(in the rows, 128 means zero)
name the system of each run:
trace 1, L (11 x 20):
[[151 126 124 124 138  92 144 112  75 164 121 174 158 112 106 153 161 148
  106 161]
 [157 142 137 161 158 150 127 111 132 155 119 122 135 107 153  74 126  60
  134 144]
 [128 188 127 108 104 146 144 114 179 105 130 188 109 139 117 100 113 119
  118  99]
 [ 63 135 107 106  85 109  93 128 123 127  90 112 169 132 114 105 122 152
  171  87]
 [136  85 125 151  75 134 176 100 103 130 140  75 130 149 104 160 115 127
  172 124]
 [138  71 138 140 132 148 124  97 171 135 155 116 120 124 120 131  78 146
   94 188]
 [136 115 124 104 167 168  89 181 158  80 162 109 103 122 151 127 127 148
  102 112]
 [125 143 137  99 175  86 119 182  82 115 102 135  99 154 123 189 157 165
  131 113]
 [130 142 125 178 149  78 133 130  64 176 118 128 123  91 149 161 166 104
  116 163]
 [190 163 135 147 136 159 150  94 119 150 152 184 153  98 144  83 145  81
   86 154]
 [118 188 134  98 147 142 118 122 186 110  92 172 147 143 121  50 117  93
  147  94]]
trace 2, G (11 x 20):
[[202 160 123 143 153 144 159 176 100  87 188 148 125 159 119 122 188  88
  141 117]
 [111 127 124 126 192  77 164  83 154 165  85 148  81 135 129 177 146 151
  118 188]
 [144 147  91 121 101 131  90 111  87 174 123 139 140  32 142 115 149 120
  106  91]
 [134 152 163 133 100 165 168 113 125 133  99 195 156 161 112  57 100 111
  144 126]
 [ 52 186 116 137  98 107 110 137 165 111 103 115  75 154 145 142 120 134
  153  95]
 [135  89  97 111  56 177 121  85 103 120 155  80 129 150 131 160 121 176
  140 119]
 [120  83 162 122 129 101 111 133 138 114 125  65 202 144  87 114  80  99
  153 134]
 [146 113 143 171 160 127 129 195 174  93 193 116  82 116 128 135 108  99
  104 140]
 [163  92 121  92 202 133 106 147 106 108 126 152 112 138 160 150 155 192
   82 159]
 [165 143 122 104 178  82 162 137  75 140 111 133 170 102 111 152 200 101
  136 108]
 [122 168 128 168 141 129 177 106 150 203 122 186  89  82 102 122 147  87
  125 173]]
trace 3, U (11 x 20):
[[136  86 139 146  72 183 187 137 104 156 147 106 133  82 100 124 112 115
  158  95]
 [124 116 152 145 121 152  80 105 161 129 143 111 114 178 122 118  59 133
  109 194]
 [101 140  96  97 145  99  98 139 168  59 143  95 155 119 169 134 160 135
  111  89]
 [161  85 109 106 167 124 149 163  74 140 109 128 110 135  99 152 164 163
  172 108]
 [148 157 160 164 138 111 131 139 117 184 142 123  80 100  97 173 103  78
  107 163]
 [120 131 125 144 124 150 129 124 165 117 175 177 171  87 146  82 140 126
   68 163]
 [109 131 124 115 172 133 125 133 127 103  61 152 135 160 173  60 143 142
  156 113]
 [124 189 122  98  96 134 164 102 111 143  98 128  78 154 112 182 143 130
  157  91]
 [129 126 123 144  41 109 115  95  94 163 159 126 176 119  77 145 104 131
  127 146]
 [136  68 136 167 109 132 124 123 162  89 139  90 155 126 149  65  66 107
  136 121]
 [109 109 119  82 160 157 106 145 175  81 115 102  74 152 155 146 113 180
  123 102]]
trace 4, R (11 x 20):
[[116 150 146 126 125  97  90 158  94 137 144 123 162 131 101 155 131 123
  112 145]
 [133  99  91 169 128 109 124 132 153 111 153 150 124 120 134  90 133 137
  132 141]
 [136 124 143 107 159 160 148 106 143 132  91 123  99 128 154 121 113 123
  126 119]
 [131 174 138  98 122 121 126 140 103 127 134 127 138 124 116 168 148 118
  113 110]
 [116 109 103 159 102  96 128 133 117 137 139 152 143 131 101 111 136 147
  152 142]
 [120 113 139 150 123 154 131 102 146 135 114 111 121 123 154  99  99 113
  127 139]
 [138 158 140  82 129 154 116 124 143 111 138 123 126 130 127 148 121 131
  101 112]
 [130 126 108 123 130  88 123 151 118 119 128 128 132 148  95 136 142 135
  166 110]
 [124  97 128 174 120 119 146 125 110 138 123 113 105 128 144 133 116 129
  138 146]
 [128 121 145 110 138 156 112 129 133 134 137 129 140  95 141 128 111 134
   82 141]
 [148 147 120 109 158 124 122 152 142 108 138 152 141 137 111 107 147 117
  134 116]]
trace 5, L (11 x 20):
[[125 119 126 111 122  86 142 113 121  88  98 138 153 153 143 128 123 151
  131 103]
 [103 108 118 130 130 131 152 117 143 159 126  93 133  91 107 144 142 118
  147 132]
 [157 134 134 133 104 166 110 115 120 140 153 129 109 146 117 131  98 127
  115 150]
 [129 113 129 129 145 103 108 154 145  84 130 135 135 136 141 111 109 140
  116 115]
 [106 120 121 115 149 131 153 148 121 131 115 123 113 116 130 152 161 149
  138 117]
 [137 150 139 130 123 122 114 112  95 155 125 115 127 129 125 156 127 114
  118 152]
 [159 129 122 153 132 116 124 133 132 120 152 153 134 117 127 102 126 106
  115 137]
 [122 134 125 111 146 146 140 128 146 120 104 159 121 127 138  97 130 138
  133 111]
 [ 97 159 132 111 104 122 122 122 127 131 111 106 134 131 122 145 124 121
  142 105]
 [131 114 114 147  89 115 129 117 112 137 147 122 142 135  99 133 124 134
  144 139]
 [147  87 127 141 134 146 138 109 141 121 130 121 125 132 140 105 107 136
  127 145]]
trace 6, U (11 x 20):
[[175 171 143  81 172 175 142 118 121 172  86 156 100 158  76 109 134  95
  179 116]
 [129 212 131 164  52  78 119 121 120 135 149 195 100 144 104 143 102 113
  109 125]
 [ 97  81 121 160  55 139 150 105  96 112 125 132 194  97 177  85 117 157
  110 118]
 [108  90 159 101 138 178 143 104 162 110  85  60 127 180 135 111  81 126
  177 120]
 [119 162  92  91 105 113  77 129 165 108 162  88  84 162  88 188 129 145
  143 106]
 [178  81  93 140 125  71  95 156  65 115 169 113 159  96 118 156 148 149
  114 123]
 [152  63 175 160 201 129 171 177 139 137 124 117 105  83 134 125  98 101
  110 145]
 [ 95 174 139 116 189 176 111 158 182 145 146 165  82 114 137 125 151 126
   90 172]
 [131 196 102 114 155 102 119 115  92 126 111 174 168 147 153 111 212 127
  123 140]
 [138 137 134 148 104 102 213  95 103 159  75 173 128 121 114 109 131 104
  170 101]
 [106 149 142 143  39 181 128  78 149 170 119 148 109 118 113 104  51 126
  124 128]]
trace 7, G (11 x 20):
[[145 121 109 191 131 134 100 130 147 107 172 133 128 159 147  71 126 102
  132 175]
 [156 103 116  94 180 109 133 118 167  78  97 128  93 132 168 129 114 152
  114  94]
 [150 138 135  70 134 137 142 157  97 145 138 128 123 104  78 190 148 146
  125  93]
 [119 144 150 174 124 112 129 127  81 182 134 137 148 138 105 138 138 103
  130 194]
 [108 124 105 180 130 110 126 110 154 122 113 150 126  89 188  69 128 111
  112 135]
 [140 137 108  71 129 178 133 117 164 101 108 157 107 128 136  94 124 153
  137  71]
 [126 175 143  84  97 119 121 123 101 131 118 109 120 183  80 187 118 135
  153 108]
 [101  98 127 190  73  95 133 116  98 153 152  90 137 124 113 159 111 125
  138 165]
 [113  66 129 161 145 158 112 140 161 116 135 109 153  93 163  59  98 123
  120 140]
 [164 148 139  76 178 153 119 163 167  61 143 138 122 154 139 114 132 125
  110  96]
 [156 147 119  97 151  84 144 136  98 129 137 135  91 165  87 215 165 160
  133 137]]
trace 8, W (11 x 20):
[[111 130 119 126 151 142 122 143 170 135 145 154 146 105 107  91 140 123
  126 140]
 [135 167 120 127 138 138 119 132 101 127 118 140  95 173 138 138 151 133
  145 133]
 [119 134 127 109 103  90 141 100 117 119 104 116 142 118 135 159 119 138
  120 100]
 [131 109 130 134 105 154 141 119 141 153 134 126 143  95  98 100 105 111
  142 123]
 [133 132 143 150 136 157 120 132 140 112 139 132 110 165 148 104 109 120
  122 156]
 [112 124 104 109 128 103 113 136 136  87 132 120 131 148 135 146 141 165
  131 110]
 [134 108 124 115 133 118 139 135 114 157 123 105 118 111  86 165 129 132
  151 119]
 [144 136 150 161 131 129 123 132 121 152 141 128 113 102 135 131 105  97
   97 154]
 [144 127 109 130 141 123 109 135 127 101 139 166 149 120 156  88 143 140
  103 127]
 [117 136 124  98 163 125 147 141 128 119  99 134 131 146 119 127 160 138
  157 111]
 [101 169 141 125  99 127 149 111 123 156 120 119 111 124 114 170 129 117
  128 127]]
trace 9, W (11 x 20):
[[117 124 138 156 150 109 159 147 104 158 103 160  73 109 143 159 131 147
  113 146]
 [124 137 112 120 127 137 113  97 117 139 133 116 170  76 169 121 158 117
   90 131]
 [158 146 133 111 144 128 144 116 143 125 124 161 168 154  92  86 137 103
  148 135]
 [ 94 178 133 134 114 132 138 131 146 126  92 149  74 155 138 124 115 126
  151 100]
 [110 119 122 111  59 154 133  94 100 114 130  95 148 130 148 154 119 160
  120 104]
 [129  74 135 139 116 122 125 111 149 134 136  90 167 137  86 106  86 117
  154 150]
 [141 123 118 164 151 144 114 157 170 112 164 125  57 143 129 122 113 121
  133 144]
 [143 119 117  95 149 117  87 158  96  99 137 123 114 132 152 171 141 180
   92 120]
 [131 104 136 122 158  77 137 163  93 151 122 111 168  86  88 154 149 113
  139 118]
 [141 156 140 176 151 135 161 132 129 178 132 180  93  86 127 114 139  89
  109 164]
 [134 176 112 111 132 147 103  92 119 108 108 167 150 132 195  86 157 136
   91 126]]
trace 10, S (11 x 20):
[[122 111 144 118 154 153 102 202 115  95 162  95 142 141 123 133 141 132
  132 119]
 [136 118 144 144 193  94 156 140 122 123 127 129 111 167 130 162 154 127
  124 184]
 [149 128  97 149 160 139 138 108 127 177 145 142 109  75 137 126 174 109
  115 165]
 [166 152 146 132 137 150 120 130 109 138 113 182 156 104 141  62 119 100
  107 119]
 [ 91 183 136 148 106  98 150 132 143 113  89 174 116 131 151  99 119 111
  136  91]
 [106 153 102 120  57 161 153  80 117 126 113 124 105 152 142 140 136 154
  153  99]
 [124 116 126  92  68 125 100  72 119 124 119  78 179 152 103 139  90 138
  142 115]
 [128  79 118 119 116  96 107 143 176  93 151  89 127 132  80 141  77 138
  145 105]
 [126  89 133 118 165 139  95 182 133 116 152 107  77 131 122 175 113 173
  112 144]
 [138 117 152 117 199 127 127 178  85 137 149  96 145 119 128 178 179 122
  107 162]
 [158 117 134 175 191 118 169 145 124 155 153 157 137 116 113 106 170  89
  130 190]]
trace 11, H (11 x 20):
[[146 139 144 124 134 140 163  86 152 122 121  97 135 116 150 125 118  77
  120 120]
 [116 142 130 102 103 135 113 146 159 111 143 159 129 129  93 121 100 151
  117 106]
 [125 126 119 138 122 113 104 145  85 119 110  94 118 159 141 138 131 135
  160 112]
 [122 100 133 142 117 124 169 107 131 132 148 108 142 118 127 156 136 131
  114 157]
 [128 123 117 116 151 146  91 135 158 139 146 128 134 104 112 109 124 127
  118 144]
 [175 139 127 126 150 122 127 135 117  95 129 142 106 160 142 124 129 121
  130 116]
 [113 130 136 134 138  97 158 150 117 136 110 153 110 115 119 154 132 144
  121 123]
 [114 141 124 139 117 159 125 127 108 167 128 130 129 101 127 117 145 117
  134 137]
 [137 145 130 133 112 134 116  91 139 121 127 144 148 140 140  95 106 112
  114 140]
 [111 127 120 112 126 111 131 131 159 100 108 127 122 133 127 115 111 136
  145  88]
 [123 122 131 106 107 141 138 133 102 124 123  99 122 143 114 164 128 147
  145 106]]
trace 12, Q (11 x 20):
[[128 106  94 140  77 180 166 140 135  82 190 120 102 109 163 145 154 165
  115  94]
 [137  93 174 113 174 128 137 153  79 162  93 115 148 162  86 144 118 131
  155 163]
 [131 161 111 158 139 104 117 114 177 125 171 127 133  88 138 117 143  73
   94 149]
 [137 118  89  89 120 153 107 123 106 128 116 182 123 129 126 111 145 200
  124 113]
 [134 154 161 129 135  96 153 150  96 124  90 108 126 116 136 145 117  85
  142  79]
 [105 137 126 166  86 145 170  98 147 141 155 152 115 148 119 131 130 135
  123 174]
 [110 107 114 125 128 131  71 108 114 140  95 103 162 130 144  84 113 139
  145 137]
 [158 133 123  91 141 124 149 105 172  83 125 104 112 134 133 139 115 113
  129  85]
 [106 142 138 132 118 135 114 164 127 143 140 132  79 149  90 164 112 148
  140 137]
 [143 103 136 164 118 123 110 152  87 116 161  99 153 121 150 131 125 120
  107 148]
 [146  85 119 109 171 126 158 121 157 128 132 147 154 101 110 113 142 138
  121 144]]
trace 13, Q (11 x 20):
[[156 138 115 110 149  66 131 119 162  92 127 131 130 145 106 140 124 115
  132 111]
 [115 124 110 146 110 138 119 148 125 156 139 144  68  97 114 149 121 155
  130 123]
 [147 114 164 133 122 159 130 142  82 122 136 115 162 126 151 122 115 118
  102 135]
 [115 120 126 126 160 104 157 129 168 115 128 146 158 130 109 107 146 121
  137 140]
 [123 157  89 131 140 131 100 118 129 152 118 135  80 120 140 132 154 135
  142 127]
 [144 146 146 108  88 125 125 114  89 117 123 126 145 133 137 155 106 136
  103 106]
 [109 106 138 151 107 117 162 141 142 127 128 130 148 128  94 106 110 118
  157 121]
 [128 122 117 153 155 150 115 114 147 143 121 121  90 139 153 106 126 122
  137 159]
 [120 141 133  82 131 130  98 115 133 105 124 107 145 130 144 152 122 148
   97 118]
 [137 123 120 122 112 112 145 160 123 113 149 115 131 132  84 147 137 127
  159  95]
 [156 114 131 173 141 124 131 137 111 157 140 144  90 126 122 130 118 121
  123 167]]
trace 14, S (11 x 20):
[[146 109 139 102 172  91 157 128 171 107 122  94 121 151  86 159 113 112
  154 122]
 [139 118 110 151 134 143 104 147 130 164 168 139  67 106 102 161 127 147
  111 166]
 [150 116 148 131 160 138 103 165  72 121 132 117 169 102 166 116 147 118
  100 133]
 [113 130 149 141 174 103 190 144 157 121 112 167 142 128 121 103 146 107
  135 142]
 [119 176  97 155 112 165 124  96 142 163 127 159  70 124 148 112 148 121
  131 147]
 [161 162 125 104  85 129 104  86  76 119 107 137 172 125 154 113 122 123
  110  90]
 [ 97 114 134 126  88  86 160 123 153 116  94 131 153 136  90 108  91 127
  172  85]
 [ 99 114 117 137  84 170 114 117 163 123 146  95  67 147 132 148  86 154
  135 127]
 [138 116 129  73 126 129  79 129 103  97 154  79 169 137 133 176 132 161
   93 126]
 [137  78 133 122 192  79 142 174 139 123 135 107 140 136  68 142 141 124
  166 137]
 [150 109 135 180 176 153 135 151 141 165 157 136  49 107 137 142 125 117
  109 187]]
trace 15, H (11 x 20):
[[180 128 156 107  87 184 100 125  57 107 163 118 164 117 176 156 100 148
   50 118]
 [ 74 125 161 167 164  63 124 189 151  96 137 127 198 155 109  92 133  98
  140 167]
 [128 108  68 129 154 173 164  98 173 145 132 132  34 154 121 139 167 167
  178 148]
 [181 159 127  75 135 101  87  91  82 144 109 131 139  75 155 181 127 134
   56 105]
 [136 128 165 174 122 105 155 193 111 125 144 157 187 113  86  68 116  68
  153 114]
 [ 88 126 134 154 125 184 141 108 165 152 102 151  41 177 138 114  95 163
  155 171]
 [110 176  96  84 108 116  92  92 119  98 117 103 144  89 201 161 159 142
   74  81]
 [139 100 140 112 106  94 157 144 106 114 136 136 230 146  58  96 131 115
  172 107]
 [117 105 137 161 130 156 121 114 169 171 124  87  38 162  92 150  69 117
  174 168]
 [148 130 100 119 111 144  85 130 118  85 173 112 116  78 206 157 135 156
   45 102]
 [130  97 154 113 180  86 144 185  98  92 123 151 227 150  99  92 161 131
  146 135]]
trace 16, R (11 x 20):
[[164  51 120 110 142  76 123 186  84 122 134 100 155  76  81 154 119 148
  143  74]
 [144  78 182 210 168 146 160 214 100 128 148 156 105 129 142  94 102 112
  122 168]
 [ 93 169 141 122 206 132  93 148 148 131 105 171  94 108 197 128 152 146
   56 173]
 [152 170  68  86 166 112 152  98 118 123 114 166 160 108 141 114 240 130
  135 106]
 [142 154 134 159  87 108 211  60 110 189  95 167 126 135  89 121 130  89
  169 146]
 [ 84 183 138 145  21 159  82  84 132 176 128 133 135  94 130 118  60 112
   99 122]
 [104 129 102  71  59 173  76 118 172  61 158 113 193 170 107  79 105 162
  144  84]
 [111  92 135 120 140 122 154 140 175  82 132  30  93 216  89 167 102 117
  212 112]
 [157  75 131 147 141 105  84 155  78 137 151  45  54 119 134 235  98 151
  109 140]
 [182  30 141 125 193  96  99 204  82 102 154 150 182  62 137 113 121 164
   67 130]
 [146 124 172 166 252 137 191 208 157 115 119 195  99 115 153  64 158  92
  120 157]]

runs to name:
trace 17 (2 x 20):
[[ 93 179 110 148  76 120 118 141  94  94 134 112 112 160 168 148 153 134
  140  96]
 [130  73 114 124 103 115 169  78  98 141 125  91 161 133 113 167 140 158
  142 151]]
 : U
trace 18 (2 x 20):
[[164 119 146 141 126 134 175 124  68 112 121  81  96 138 177 188 138 119
  120 111]
 [101 106 138 111 129 105 126 109 169 141 138 141 189  69 104 121 108 134
   78 151]]
 : W
trace 19 (2 x 20):
[[101 102 111 181  73 125 149 110 111 186 135 159  95  77 116 143 109 158
  119 153]
 [132 124 153 114 123 180  97  85 144 122 131  92 187 116 169  83  90  96
   88 147]]
 : U
trace 20 (2 x 20):
[[181  85 115 138 131 102 119 106 111  98 112 119 133 113 169 101 100 129
  116 102]
 [125 120 172 106 149 159 185 166 147 120 126 147 119 101 116 138 115 123
  110 105]]
 : R
trace 21 (2 x 20):
[[167  95 155 126 109 109 157  90 110 104 111 138 144 185 121 135  77 146
  124 147]
 [ 76 108 131 144 140  92 123 190 145 125 127 100 123  82 117 139 122 127
  137  97]]
 : G
trace 22 (2 x 20):
[[106 138 124 144 130 143 164 127 140 108 156  86  95 161 146 177 163 127
  135 149]
 [152 125  96 105 138 103  81  97 118 141 141 136 137 116 124 152 138 158
   94 157]]
 : L
trace 23 (2 x 20):
[[ 92 133 126 169 100 122 105 133  73 155 123 120 149 123 149 125 143 133
  129 153]
 [144 101 132 126 132 140 170  97 151  95 126 113 165 128 151  97 128 108
  130 118]]
 : S
trace 24 (2 x 20):
[[127 120 152 129  80 148  80 138 142  97 138 126 149 150 125  90  47 135
  109 116]
 [ 95 116 129 101 151 136 124 171 177  66 134  88 113 158 133 137 125 146
  143  95]]
 : R
trace 25 (2 x 20):
[[130  72 107  79  88 101 114 105 136 141 139 101 154 159  24 165  96 177
  172 123]
 [152 101 152 197 142 125 104 164 129 164 137  76  48 106 118 140  63  74
  147 137]]
 : W
trace 26 (2 x 20):
[[158 134 166  83 152 165 138 172  96  87 149 157 120 135 153 174 131 168
   63 117]
 [110 129 110 125 158  73 141 149  79 144 126 141 171 147  94 154 206 146
  160 158]]
 : G
trace 27 (2 x 20):
[[111 129 155 128 123 131 140 141  96 113 133 111 192 128 145 121 143 114
  115 135]
 [105 129 110 152 128 106 155 112 159 143 125 159 126 140 103 108 143 131
  155 156]]
 : W
trace 28 (2 x 20):
[[ 76 128 126 110 131 145 140  97 173 137 131  99 145 133 119 141 142 135
  132 158]
 [152 137  86 114 129 117  92 110 133 124 131 117 135 137 111 107 141 121
  161 112]]
 : U
trace 29 (2 x 20):
[[144 130 150 152 136 137 171 109 102 132 102 124  97 196 134 138 123 118
  159 158]
 [123 135 100 136  99 115 124  66 145 151 146 118 142  81 139 140 133 120
   98 149]]
 : S
trace 30 (2 x 20):
[[127 129 108 124 143 160 100  88 129 109 121  84 118 115 214 127 141 130
   94 134]
 [137 125 142  51 171 116 153 126 138 111 107 122 170 147  86 152 149 137
  137 111]]
 : U
trace 31 (2 x 20):
[[ 89 134 114 129 145 108 122 169 148 120 125 101  77  94 141 167 142 138
  132  93]
 [165 116 122 115 147 156 122 128  80 155 159 129 141 117 117 159 166 142
  108 166]]
 : U
trace 32 (2 x 20):
[[135  78 119 111 184 115 135 149 116 115  92 107 122  89 161 130 137 146
  128  96]
 [132 162 170 122 146 146 157 150 111 161 133 129  98 110 112 178 130 101
  107 140]]
 : L
trace 33 (2 x 20):
[[ 82 144 112 103 106 125 103 125 144 140 107 128 133  96 119 127 121 148
  131  97]
 [146 137 131 135  82 165 125 123 100 125 146 115 134 164 112 117 114 120
  153 122]]
 : G
trace 34 (2 x 20):
[[ 80 112  93 121 142 126 160 199 166  98 149 154 119  72 120 119 178 162
  138  72]
 [153 155 127  99 159 199 119  99 102 169 127 105 100 180 114 155 162 124
  154 174]]
 : G
trace 35 (2 x 20):
[[138 132 123 148 206  85 194 104 155 136  82 127 126 138 132  96 173  71
  175 143]
 [146 168 119  90  98 177 158  94 162 173 121 193  58  88  91 151 108 149
  108 102]]
 : H
trace 36 (2 x 20):
[[118 122 103 157 114 121 120 102 110 175 120 138 135 120 114 111 144 132
  150 162]
 [144 142 136 128  98 146 120  86 143 123 131 129 148 121 147  98  94 104
  101 129]]
 : R
trace 37 (2 x 20):
[[139  76 111 147 131 110 109 136  97 137 118 100 138 119 124 120 117 142
  153 130]
 [149 114 141 142 173 133 158 141 158 122 151 122 104 110 132 138 129 102
  109 146]]
 : W
trace 38 (2 x 20):
[[136 128 106 109 110 136 176  69 100 160  94 131  96 146 120 170 149 159
  153 129]
 [ 85 143 139 130  78 120 106 101 121 174 112  97 174  84 107 124 100  99
  135 122]]
 : G
trace 39 (2 x 20):
[[123 182 143 170  90  85  83 108  71 139 105 147 120 142 173 138 102 119
   91 148]
 [ 76  93 111 155 113 122 174 128 163 110 115 136 177  88 149  62 142 124
  150 103]]
 : H
trace 40 (2 x 20):
[[111 149 120 117 105  14 121 136 128  89 127 132 188 154  89 154 143 123
  141 107]
 [115  62  93 197  94 151 168 123 145 155 148 114  76  97 124 109 116 135
  174 133]]
 : R
trace 41 (2 x 20):
[[114  77 116 132 109 116 142  87 105 181  82 123 149  99 105 119 111 152
  158 134]
 [138 139 155 122 119 183 120 107 167 133 144  77 133 104 139 112  85  73
  108 120]]
 : H
